|  2.05 |  2.88 |  1.86 | -2.25 |  0.34 |
| -2.48 |  0.04 |  4.03 |  3.83 |  4.85 |
| -3.67 | -2.86 |  1.38 |  5.13 |  3.36 |
->
|  2.05 |  2.88 |
| -2.48 |  0.04 |
| -3.67 | -2.86 |

|  1.35 | -1.30 | -4.22 |
|  3.62 | -2.42 | -5.75 |
|  2.80 |  2.40 | -6.35 |
->
|  1.35 | -1.30 |
|  3.62 | -2.42 |
|  2.80 |  2.40 |

|  1.74 |  0.80 |  0.14 | -5.25 |
|  1.79 | -0.08 | -0.79 | -4.11 |
|  1.61 | -1.16 |  0.08 | -0.41 |
|  1.67 |  1.19 |  0.59 | -5.11 |
|  0.11 |  3.95 |  3.30 |  0.66 |
->
|  1.74 |  0.80 |
|  1.79 | -0.08 |
|  1.61 | -1.16 |

|  0.47 | -0.56 | -2.92 |  2.84 |
|  1.24 | -5.59 | -5.99 | -1.95 |
| -3.46 | -1.43 | -3.51 | -4.02 |
|  1.51 | -2.11 |  3.77 | -1.92 |
->
|  0.47 | -0.56 |
|  1.24 | -5.59 |
| -3.46 | -1.43 |

|  3.14 |  5.21 | -4.88 |
| -0.04 | -0.01 | -0.04 |
| -5.46 |  3.06 | -0.68 |
| -1.96 |  6.30 |  1.78 |
->
|  3.14 |  5.21 |
| -0.04 | -0.01 |
| -5.46 |  3.06 |

|  3.65 | -2.77 |
| -4.04 | -6.55 |
| -4.30 |  4.46 |
|  3.86 | -3.04 |
->
|  3.65 | -2.77 |
| -4.04 | -6.55 |
| -4.30 |  4.46 |

| -4.50 | -6.22 |
|  6.58 | -5.14 |
|  4.61 |  6.10 |
| -6.69 |  4.37 |
| -4.91 | -7.02 |
->
| -4.50 | -6.22 |
|  6.58 | -5.14 |
|  4.61 |  6.10 |

| -1.54 |  5.57 | -1.27 |  2.78 |
| -1.55 | -0.59 | -0.55 |  1.51 |
| -0.43 | -0.16 | -0.15 |  0.42 |
| -0.97 | -0.16 | -0.36 |  0.98 |
->
| -1.54 |  5.57 |
| -1.55 | -0.59 |
| -0.43 | -0.16 |

|  0.42 |  3.16 | -2.23 |  5.87 | -0.75 |
| -1.96 | -0.77 | -1.76 |  3.43 |  2.88 |
|  2.96 |  1.28 |  1.01 | -0.19 |  1.71 |
| -1.57 | -2.05 |  3.89 | -3.29 |  0.64 |
|  0.18 |  0.56 | -2.70 |  4.27 |  3.39 |
->
|  0.42 |  3.16 |
| -1.96 | -0.77 |
|  2.96 |  1.28 |
---
|  2.87 | -0.08 |  5.43 |  5.24 | -1.38 |  1.32 |  2.77 |  1.06 | -5.75 | -7.00 |  5.10 | -0.41 | -3.19 |  5.38 |
| -4.85 | -2.05 | -1.54 | -1.17 | -0.91 | -4.04 |  2.17 | -3.55 |  2.84 |  5.89 | -0.29 | -1.67 |  5.31 | -1.09 |
->
|  2.87 |  5.43 | -1.38 |  2.77 | -5.75 |  5.10 | -3.19 |
| -4.85 | -1.54 | -0.91 |  2.17 |  2.84 | -0.29 |  5.31 |

|  3.63 |  4.91 | -3.43 | -1.02 | -0.77 |  2.37 |  1.60 | -2.78 | -0.43 | -2.88 |  4.61 |  4.20 | -5.15 | -2.42 |  3.71 | -2.28 |
|  4.15 |  0.91 | -4.34 |  6.47 | -1.02 |  4.50 |  5.27 |  2.68 |  0.61 |  3.56 |  2.40 |  2.76 |  2.49 |  0.71 |  4.54 |  2.32 |
| -3.34 | -3.79 | -2.91 |  0.15 |  2.75 | -4.94 | -3.79 | -3.54 |  4.17 |  5.56 | -3.27 | -2.92 |  3.91 |  3.84 | -4.50 |  4.96 |
| -5.08 | -2.32 |  5.03 | -4.49 |  2.71 | -6.73 | -6.95 | -3.69 |  2.31 |  2.00 | -2.98 | -3.07 |  2.77 |  3.50 | -6.72 |  2.60 |
|  0.55 |  5.59 |  4.02 | -2.15 |  6.22 | -1.58 | -2.17 | -4.01 |  6.59 |  6.28 |  4.07 |  3.26 |  4.30 |  5.86 | -0.83 |  6.97 |
->
|  3.63 | -3.43 | -0.77 |  1.60 | -0.43 |  4.61 | -5.15 |  3.71 |
|  4.15 | -4.34 | -1.02 |  5.27 |  0.61 |  2.40 |  2.49 |  4.54 |
| -3.34 | -2.91 |  2.75 | -3.79 |  4.17 | -3.27 |  3.91 | -4.50 |
| -5.08 |  5.03 |  2.71 | -6.95 |  2.31 | -2.98 |  2.77 | -6.72 |
|  0.55 |  4.02 |  6.22 | -2.17 |  6.59 |  4.07 |  4.30 | -0.83 |

|  2.82 | -2.67 |  3.99 |  4.00 | -0.14 | -3.47 |  0.23 |
|  3.02 | -0.95 | -2.34 |  5.94 | -2.90 |  0.27 | -0.02 |
| -2.30 |  2.65 | -4.91 | -2.80 | -0.59 |  3.84 | -0.24 |
| -3.30 |  1.39 |  1.22 | -6.14 |  2.61 |  0.52 | -0.05 |
|  2.80 | -0.72 | -2.83 |  5.74 | -2.97 |  0.63 | -0.04 |
->
|  2.82 |  3.99 | -0.14 |  0.23 |
|  3.02 | -2.34 | -2.90 | -0.02 |
| -2.30 | -4.91 | -0.59 | -0.24 |
| -3.30 |  1.22 |  2.61 | -0.05 |
|  2.80 | -2.83 | -2.97 | -0.04 |

| -5.08 | -5.02 |  3.91 |  2.06 |  0.24 | -0.13 |  1.46 |  3.63 | -3.17 |  3.06 | -0.28 | -4.06 | -0.53 |
| -2.67 | -0.88 |  3.55 |  5.73 | -1.53 | -1.47 |  5.03 |  3.91 | -2.93 |  4.83 | -2.95 |  2.08 | -2.03 |
|  3.23 | -1.24 |  1.28 | -0.36 |  5.26 |  5.04 | -1.72 | -0.14 |  4.10 |  0.12 | -5.90 | -4.68 |  5.00 |
->
| -5.08 |  3.91 |  0.24 |  1.46 | -3.17 | -0.28 | -0.53 |
| -2.67 |  3.55 | -1.53 |  5.03 | -2.93 | -2.95 | -2.03 |
|  3.23 |  1.28 |  5.26 | -1.72 |  4.10 | -5.90 |  5.00 |

| -0.53 |  0.12 |  0.20 | -0.23 | -0.39 | -0.07 | -0.81 | -0.93 | -1.20 |  0.27 |
|  0.15 |  0.08 |  0.14 | -2.80 | -0.84 | -0.19 | -0.31 | -0.70 | -0.89 |  0.25 |
| -0.39 |  0.00 | -0.05 | -3.85 | -0.71 |  0.17 |  1.22 |  1.19 |  0.58 | -0.56 |
| -0.94 | -0.10 | -0.10 |  4.43 |  0.55 | -0.04 |  0.76 | -0.79 |  0.44 | -1.17 |
|  0.41 | -0.06 |  0.03 | -3.45 |  0.20 |  0.02 |  1.97 |  1.67 |  0.08 | -0.17 |
|  1.23 |  0.02 |  0.03 | -6.99 | -0.24 | -0.13 | -0.22 | -0.38 | -0.01 |  1.05 |
->
| -0.53 |  0.20 | -0.39 | -0.81 | -1.20 |
|  0.15 |  0.14 | -0.84 | -0.31 | -0.89 |
| -0.39 | -0.05 | -0.71 |  1.22 |  0.58 |
| -0.94 | -0.10 |  0.55 |  0.76 |  0.44 |
|  0.41 |  0.03 |  0.20 |  1.97 |  0.08 |
|  1.23 |  0.03 | -0.24 | -0.22 | -0.01 |

|  5.71 | -1.29 |  2.94 |  0.16 | -1.01 |  1.39 | -2.01 |
|  1.58 | -3.25 | -3.31 | -2.87 |  2.60 |  2.95 |  1.62 |
|  2.52 | -3.60 | -3.01 | -3.00 |  2.54 |  3.30 |  1.38 |
|  4.36 | -3.98 | -2.02 | -2.86 |  2.16 |  3.70 |  0.71 |
|  5.88 | -1.86 |  2.26 | -0.37 | -0.56 |  1.93 | -1.67 |
|  5.89 | -3.07 |  0.54 | -1.58 |  0.66 |  2.96 | -0.74 |
|  5.96 | -2.49 |  1.48 | -0.96 |  0.01 |  2.44 | -1.21 |
|  5.11 | -3.88 | -1.29 | -2.62 |  1.75 |  3.67 |  0.27 |
|  5.61 | -3.55 | -0.40 | -2.18 |  1.29 |  3.42 | -0.22 |
|  3.53 | -3.86 | -2.58 | -2.99 |  2.43 |  3.61 |  1.09 |
->
|  5.71 |  2.94 | -1.01 | -2.01 |
|  1.58 | -3.31 |  2.60 |  1.62 |
|  2.52 | -3.01 |  2.54 |  1.38 |
|  4.36 | -2.02 |  2.16 |  0.71 |
|  5.88 |  2.26 | -0.56 | -1.67 |
|  5.89 |  0.54 |  0.66 | -0.74 |
|  5.96 |  1.48 |  0.01 | -1.21 |
|  5.11 | -1.29 |  1.75 |  0.27 |
|  5.61 | -0.40 |  1.29 | -0.22 |
|  3.53 | -2.58 |  2.43 |  1.09 |
